In the rows, zero is written as 100.
One turn sends every row of this set to another row. A few are shown first. Where does it send the rows asked after them?
k_401: 133 71 110 98 113 114 112 86 114 114 86 94 60
k_108: 124 85 115 102 75 107 116 82 82 126 86 110 69
k_515: 139 66 107 95 110 114 113 89 106 113 85 109 60
k_271: 101 54 110 95 101 120 120 82 110 116 78 92 76
k_804: 113 90 107 99 82 111 120 81 84 133 87 107 73
k_241: 137 67 103 94 115 116 111 96 109 111 86 102 64
k_541: 119 58 121 106 84 102 107 98 98 87 81 117 83
k_606: 121 62 130 115 87 104 107 89 94 94 86 120 83
k_615: 105 87 108 117 101 99 90 98 95 126 97 102 83
k_568: 107 90 113 114 101 98 90 97 100 127 93 100 83
k_179: 119 85 109 92 68 109 108 87 86 120 88 114 68
k_416: 121 66 128 113 83 107 107 91 98 91 82 120 79
k_897: 116 76 120 84 105 124 108 104 87 94 82 98 93
k_193: 114 61 129 117 86 102 104 90 101 92 87 113 86
k_862: 117 80 131 86 106 118 115 105 93 100 77 93 88
k_31: 115 81 115 84 100 123 118 109 91 96 76 96 87
k_852: 113 78 122 88 89 120 112 105 83 97 84 99 97
k_346: 99 63 109 104 98 116 117 78 111 125 85 86 88
k_73: 110 88 114 113 101 103 93 93 90 130 97 110 87
k_378: 120 84 117 88 104 120 120 116 91 98 85 108 80
k_603: 95 59 104 105 101 110 117 84 118 123 84 95 80
k_393: 115 73 118 97 82 104 109 68 85 120 93 116 68
k_345: 99 57 99 110 104 114 117 78 105 124 88 97 84
k_765: 113 95 109 108 107 99 93 102 95 124 93 102 83
k_598: 138 69 107 92 119 114 113 94 110 114 87 101 68
k_941: 112 78 115 95 74 111 115 81 77 124 88 116 72
k_153: 105 64 107 112 100 112 106 88 114 121 77 84 93

k_108 -> k_897
k_31 -> k_346
Now find these:
k_153 -> k_393
k_345 -> k_179
k_852 -> k_271
k_615 -> k_416
k_606 -> k_241
k_765 -> k_193
k_541 -> k_401

One turn sends every row of this set to another row. A few are shown first. Where does it send the rows asked after them?
k_246: 102 113 115 98 96 111 114 126 107 103 125 78
k_9: 101 77 116 105 98 98 118 123 109 122 105 94
k_282: 114 96 106 101 89 95 113 95 111 90 115 86
k_591: 103 75 111 97 95 98 109 124 103 118 103 100
k_232: 104 91 93 102 91 120 128 100 113 119 106 95
k_883: 104 113 95 111 78 90 106 107 107 91 99 90
k_480: 116 89 91 100 90 110 121 102 112 119 111 91
k_817: 111 112 93 119 103 88 117 116 90 122 112 103
k_672: 98 107 87 99 81 100 93 114 91 119 118 93
k_290: 109 131 115 114 97 103 99 106 99 111 108 90
k_926: 96 96 97 114 104 118 107 97 83 97 106 76
k_355: 82 83 126 102 93 99 104 107 103 106 101 91
k_224: 104 99 100 123 111 110 116 117 88 103 128 99
k_758: 84 90 108 115 113 98 90 100 93 107 117 94
k_654: 107 113 101 111 84 100 107 110 113 83 97 90
k_760: 96 111 126 115 97 120 115 113 91 120 104 97
k_586: 104 96 88 101 92 107 110 84 96 112 95 91
k_198: 91 103 100 102 85 121 111 124 115 122 108 106
k_582: 109 104 108 98 105 107 92 126 96 98 115 109
k_311: 96 101 93 104 118 111 106 124 91 110 127 83
k_917: 93 123 105 117 84 91 101 121 95 111 108 81
k_16: 88 92 96 100 113 87 99 106 111 101 104 105
k_782: 112 98 101 101 87 116 107 128 96 119 96 108
k_678: 93 114 105 110 108 87 104 116 113 108 85 95
k_350: 82 114 87 116 99 118 124 121 97 111 105 95
k_802: 84 94 101 122 115 93 103 100 92 107 118 99
k_387: 99 95 101 109 102 114 125 105 97 84 91 86
k_874: 91 98 108 107 111 82 123 106 104 119 94 82
k_784: 95 118 118 106 107 92 108 111 113 110 87 90
k_173: 99 97 101 104 109 115 105 102 86 91 112 72

k_917 -> k_782
k_760 -> k_350
k_591 -> k_173
Now find these:
k_282 -> k_355
k_9 -> k_926

One turn sends every row of this set to another row. A few are shown first. Where does it send the rows asked after them?
k_920: 97 72 91 84 120 113 108 80 111 110 81 104 93 99 92 117 105 104 82 111 95 107 125 83 110 100 111 81 113 108 91 122 86 87 90 84
k_733: 104 83 102 79 130 103 102 104 79 101 88 92 116 96 102 92 93 117 113 109 73 88 125 127 108 87 86 79 115 107 105 98 108 97 102 93
k_28: 121 88 92 116 117 107 118 103 103 91 92 87 106 123 93 114 108 114 75 119 99 97 130 110 81 110 92 71 118 93 100 103 77 94 109 75
k_160: 108 91 88 95 114 112 117 92 106 119 82 107 96 93 118 121 97 99 100 103 92 120 125 118 90 94 93 73 109 93 101 111 81 95 79 85
k_512: 124 88 100 111 106 113 119 98 107 93 93 89 105 115 90 104 98 121 85 117 94 100 126 122 82 108 88 75 121 91 112 94 71 92 110 82
k_814: 103 74 94 95 117 104 135 107 105 87 117 80 118 107 71 114 94 119 81 102 100 103 117 106 112 104 84 75 91 95 93 105 96 87 99 81
k_320: 107 62 104 95 118 113 130 106 101 68 116 84 104 113 83 112 106 128 95 104 92 102 99 103 112 121 96 78 103 89 96 114 93 97 109 87
k_961: 106 100 99 84 129 104 108 96 86 108 82 91 114 97 104 89 98 113 111 113 73 87 141 116 112 91 92 78 111 113 99 105 111 100 93 86
k_90: 127 99 90 104 111 117 135 105 111 81 116 89 95 110 116 124 98 110 105 97 106 108 117 114 101 108 106 76 92 91 106 104 82 76 98 88
k_893: 97 95 97 86 114 99 100 105 114 98 89 101 110 93 109 125 107 107 115 120 64 94 130 126 113 81 97 90 103 90 106 113 94 111 94 94
k_155: 100 90 96 92 130 83 111 92 106 92 98 85 114 100 102 106 95 99 110 95 87 117 119 100 95 87 93 82 82 96 102 117 84 85 84 81
k_737: 107 89 75 104 122 112 118 107 112 97 111 84 85 92 86 124 103 120 89 112 93 108 107 113 121 110 118 80 119 93 93 95 78 89 113 87
k_966: 100 79 104 74 125 109 100 106 92 79 76 106 112 108 121 107 120 126 97 124 89 108 120 99 115 88 107 69 94 99 88 123 109 95 95 100
k_216: 119 84 96 115 111 113 120 100 105 96 92 85 106 123 91 111 104 120 84 118 101 98 129 114 83 112 92 69 118 91 104 97 72 96 107 79
k_447: 93 85 100 77 128 97 100 105 92 78 75 95 106 102 118 108 119 122 94 130 91 110 116 100 113 85 107 75 84 95 89 115 103 96 91 96
k_662: 106 68 111 70 124 117 103 107 88 78 74 111 106 115 118 111 114 119 102 127 91 95 119 105 106 93 104 69 108 104 101 119 106 94 99 106
k_789: 108 83 92 68 125 123 107 83 90 101 83 108 101 111 121 104 103 122 105 92 89 90 130 123 119 90 104 92 106 87 84 116 97 94 103 98
k_366: 101 68 105 98 116 113 131 109 104 75 120 82 112 111 77 113 103 126 88 104 95 99 105 105 111 118 91 72 94 89 93 108 95 96 107 84
k_352: 117 79 87 109 118 103 122 105 105 93 91 85 110 126 92 122 111 108 81 124 106 104 128 100 86 112 98 67 119 94 97 110 78 95 100 76
k_767: 114 78 102 70 115 123 102 89 84 97 84 111 108 109 128 104 88 121 106 95 86 90 124 117 118 94 97 88 102 99 98 108 97 87 111 102
k_106: 88 76 98 80 139 109 120 106 115 93 102 102 87 100 85 117 109 104 108 98 83 118 106 108 118 92 113 77 97 96 93 114 94 93 79 83
k_172: 112 81 81 102 120 112 121 104 110 98 109 87 84 95 93 120 104 128 81 110 93 101 112 111 125 118 114 73 124 85 96 97 84 85 118 85
k_10: 102 98 95 93 125 115 112 91 87 108 85 94 110 95 108 90 98 104 106 113 80 86 139 106 111 92 94 83 111 115 94 107 116 94 88 80
k_536: 124 95 100 114 115 107 128 110 103 74 125 87 98 103 107 116 97 116 111 103 105 108 126 112 96 107 106 69 94 90 113 101 82 85 108 92
k_993: 96 96 97 82 106 100 98 102 111 95 100 103 110 93 109 125 113 103 116 120 63 97 130 122 113 82 101 87 103 89 109 112 97 105 96 95
k_111: 123 88 102 113 119 98 124 114 100 69 122 91 100 102 101 110 97 119 112 109 102 114 123 111 96 104 101 68 96 96 111 101 81 92 114 94
k_493: 100 80 90 70 135 123 112 84 98 97 84 110 97 118 119 110 101 117 109 99 95 91 130 118 123 89 109 90 105 78 83 117 95 97 99 90
k_43: 126 97 97 112 113 108 134 107 112 78 123 89 96 112 110 118 99 115 111 108 103 109 124 118 99 107 102 71 94 88 108 101 86 78 106 94
k_945: 102 71 99 101 118 108 133 109 98 74 119 80 108 111 76 116 100 126 82 105 94 102 112 103 113 111 86 78 90 95 95 111 98 93 105 86
k_494: 103 86 105 77 127 101 88 109 99 83 92 102 103 108 106 110 109 110 120 123 63 93 120 113 116 91 116 85 111 106 113 105 90 103 114 99
k_580: 106 92 97 87 121 109 113 91 93 111 81 91 106 89 111 91 97 104 101 112 83 85 141 108 115 92 99 88 106 114 92 109 118 93 90 87
k_445: 100 72 95 73 131 125 112 90 103 96 85 109 98 119 122 112 106 116 108 98 93 93 130 121 121 83 108 95 102 86 80 121 101 99 95 88
k_215: 97 100 99 82 118 103 95 107 108 85 95 103 109 100 107 117 115 109 120 122 62 95 127 116 114 84 108 87 105 95 112 118 94 107 100 104
k_632: 96 84 100 85 133 96 98 111 99 80 73 94 108 102 121 103 115 116 99 127 90 109 120 96 114 83 112 80 88 94 92 119 105 93 91 99
k_357: 126 74 93 99 117 115 120 102 100 95 100 97 86 95 92 115 106 130 77 99 98 93 117 102 120 118 109 69 125 94 101 96 86 84 116 80
k_936: 119 79 88 105 118 115 117 103 103 95 105 92 85 92 88 120 105 129 80 106 98 95 113 105 121 116 116 71 120 86 96 94 83 83 117 86

k_216 -> k_536
k_493 -> k_10
Now find these:
k_357 -> k_512
k_28 -> k_43
k_90 -> k_814
k_789 -> k_961
k_662 -> k_767
k_920 -> k_160
k_632 -> k_445

One turn sends every row of this set to another row. A few are shown first. Where does it send the rows asked after them?
k_131: 86 98 89 94 101 92 105 115 111 104 89 97
k_544: 109 111 108 88 108 119 105 125 109 113 98 94
k_267: 123 106 99 97 105 110 104 107 88 96 87 82
k_478: 88 116 111 102 124 103 99 104 110 100 70 104
k_794: 108 109 102 104 103 103 113 69 97 108 81 114
k_537: 101 104 98 81 113 124 100 102 89 117 76 95
k_475: 110 109 109 118 114 90 106 87 106 103 75 112
k_483: 108 124 99 100 92 101 119 99 100 131 80 101
k_84: 115 94 102 108 108 104 130 105 85 97 79 103
k_360: 106 91 116 85 110 113 111 106 98 96 96 85
k_469: 106 107 90 113 115 114 105 114 108 106 107 94
k_826: 103 105 101 98 111 113 122 89 111 112 114 92
k_952: 110 124 96 92 105 109 122 112 96 111 83 81
k_743: 87 110 105 92 104 105 109 111 115 125 101 96
k_720: 105 102 96 96 100 104 120 130 96 100 86 100
k_663: 106 99 103 89 86 110 116 117 110 108 66 97
k_823: 110 111 96 116 111 105 128 113 109 103 86 83
k_135: 94 111 104 104 106 105 105 77 117 117 79 119
k_886: 104 92 107 105 107 105 104 86 115 103 68 124
k_444: 113 100 114 102 116 112 99 76 119 101 84 107
k_693: 97 98 107 98 116 97 114 110 125 106 69 90
k_626: 101 109 77 91 91 117 114 101 111 117 73 96
k_969: 102 103 104 102 107 133 99 105 111 102 84 122
k_333: 107 118 95 102 104 125 112 82 120 94 96 96
k_242: 111 129 102 101 82 101 103 95 104 103 85 104
k_411: 108 108 98 98 105 129 123 104 85 123 87 102
k_363: 104 105 100 118 104 96 112 83 123 95 81 112
k_696: 106 100 115 108 114 101 99 82 107 96 97 113
k_930: 98 107 88 89 99 120 127 110 103 111 101 97
k_564: 113 91 116 84 100 124 101 107 109 115 88 108
k_734: 95 100 100 80 114 117 119 114 107 103 79 86
k_349: 111 104 114 95 98 105 98 77 108 104 67 113
k_384: 109 109 107 107 97 102 101 79 118 112 95 118
k_420: 95 106 102 98 103 99 115 92 84 86 80 110
k_724: 120 110 109 114 110 115 105 81 98 106 80 117

k_267 -> k_469
k_720 -> k_930
k_886 -> k_794
Now find these:
k_483 -> k_564
k_420 -> k_333
k_724 -> k_696
k_411 -> k_360

One turn sends every row of this set to another row. A few are shown first. Where does it send the rows asked after them?
k_41: 99 117 96 110 99 83 113 109 95 93 106 76 76 87 95 77 108 91 113 108 111 109 91 83 135 102
k_559: 81 100 127 107 100 96 108 116 106 80 78 108 106 96 103 70 114 85 118 100 94 75 96 89 106 96
k_967: 93 128 92 130 94 99 125 116 88 73 86 80 107 105 91 94 100 94 116 93 100 92 105 81 104 112
k_507: 83 113 122 89 93 99 99 113 100 81 91 99 85 89 97 74 123 96 110 95 114 90 106 90 125 107
k_860: 85 111 89 102 102 108 123 121 110 77 92 114 114 91 95 102 94 88 111 99 102 87 85 105 103 95
k_665: 82 87 124 115 104 109 95 101 101 69 80 94 86 104 104 99 87 99 106 95 95 103 102 101 126 115
k_630: 70 114 104 136 87 82 110 114 106 89 87 93 101 96 95 65 106 75 116 92 110 91 93 103 111 94
k_670: 98 97 97 118 110 83 120 109 110 68 93 90 99 105 102 80 84 94 95 106 105 101 89 105 134 71
k_234: 95 101 96 124 82 85 108 115 112 84 88 83 91 76 102 104 93 72 109 103 102 118 77 104 114 89
k_988: 86 129 91 125 93 82 117 117 94 83 81 94 109 92 98 86 101 82 117 90 92 95 101 88 98 115
k_546: 89 86 82 111 99 77 102 102 97 76 94 74 76 111 84 77 91 82 112 93 97 95 112 93 105 96
k_957: 91 91 117 117 111 89 91 98 97 82 84 82 87 100 95 117 94 99 115 101 87 116 98 93 121 114
k_948: 99 115 111 92 99 101 101 111 92 86 93 79 75 93 104 88 121 97 115 108 104 97 97 71 129 103
k_4: 87 85 98 95 101 87 94 105 105 80 89 83 79 112 95 80 101 93 114 92 94 81 116 96 94 97
k_805: 79 91 105 107 104 93 102 125 98 81 98 105 84 95 89 77 88 65 104 101 118 102 95 90 137 89
k_916: 103 123 103 109 95 104 123 115 94 72 89 85 118 107 95 87 94 104 115 102 99 82 102 84 99 107
k_771: 84 101 110 95 110 89 86 124 101 102 96 82 85 108 98 107 106 102 124 99 114 94 95 88 129 84
k_289: 90 116 96 137 93 83 114 109 93 87 95 64 101 108 82 86 105 87 124 108 108 100 89 81 121 86
k_88: 92 88 112 108 86 91 116 115 117 67 84 104 103 82 99 84 84 89 105 96 104 98 81 114 127 94
k_276: 91 88 123 104 94 103 112 116 110 62 77 93 99 97 92 111 104 113 117 90 104 88 93 103 129 96
k_562: 102 103 119 107 107 97 112 111 93 78 86 78 105 108 91 92 114 97 125 116 92 83 93 68 116 89
k_613: 80 87 89 104 96 75 96 104 103 78 89 85 80 109 88 72 94 87 113 85 96 87 115 103 103 98
k_739: 97 124 102 105 94 87 116 115 100 82 84 99 122 94 102 78 95 93 116 99 90 86 97 91 94 110
k_113: 87 100 102 111 106 98 97 124 103 103 110 83 78 99 96 97 97 75 110 109 124 106 93 90 118 82
k_182: 77 99 112 123 112 85 115 113 109 66 84 98 97 108 86 98 109 103 101 84 113 93 111 112 128 82
k_194: 95 100 108 120 90 96 104 115 106 79 81 73 87 91 94 131 114 96 120 97 102 108 90 92 117 91
k_602: 83 115 107 106 93 83 111 111 102 88 103 94 85 84 87 62 109 91 109 95 122 102 100 102 132 107
k_202: 84 121 74 110 95 98 114 117 97 75 83 92 109 101 88 120 100 92 120 94 98 97 84 90 119 93
k_375: 97 83 91 102 104 89 100 103 98 78 95 71 74 113 90 86 97 88 113 100 93 89 114 86 98 94
k_93: 89 110 89 98 102 111 121 119 98 64 85 105 115 99 84 115 100 92 114 99 99 88 90 89 115 95
k_440: 84 93 116 115 88 104 89 98 108 75 91 91 96 101 101 85 75 89 99 100 108 112 97 115 117 106
k_427: 76 93 113 91 107 84 91 123 97 82 84 104 92 104 91 88 97 92 118 91 108 90 97 88 147 92
k_121: 92 98 110 117 95 84 85 96 104 89 96 77 98 95 91 102 83 88 108 107 100 125 93 108 113 105
k_19: 80 107 114 111 105 86 91 114 107 78 75 93 93 99 99 117 127 85 104 93 101 102 110 94 107 78
k_130: 81 122 75 113 96 94 116 120 109 88 90 102 110 92 99 107 95 87 116 93 100 96 79 106 107 93
k_408: 101 105 100 106 103 84 96 109 108 79 83 85 95 96 115 99 102 75 98 114 91 109 88 88 113 67

k_41 -> k_602
k_562 -> k_289
k_613 -> k_4
Now find these:
k_860 -> k_93
k_670 -> k_182
k_771 -> k_113
k_957 -> k_121
k_194 -> k_234
k_916 -> k_967

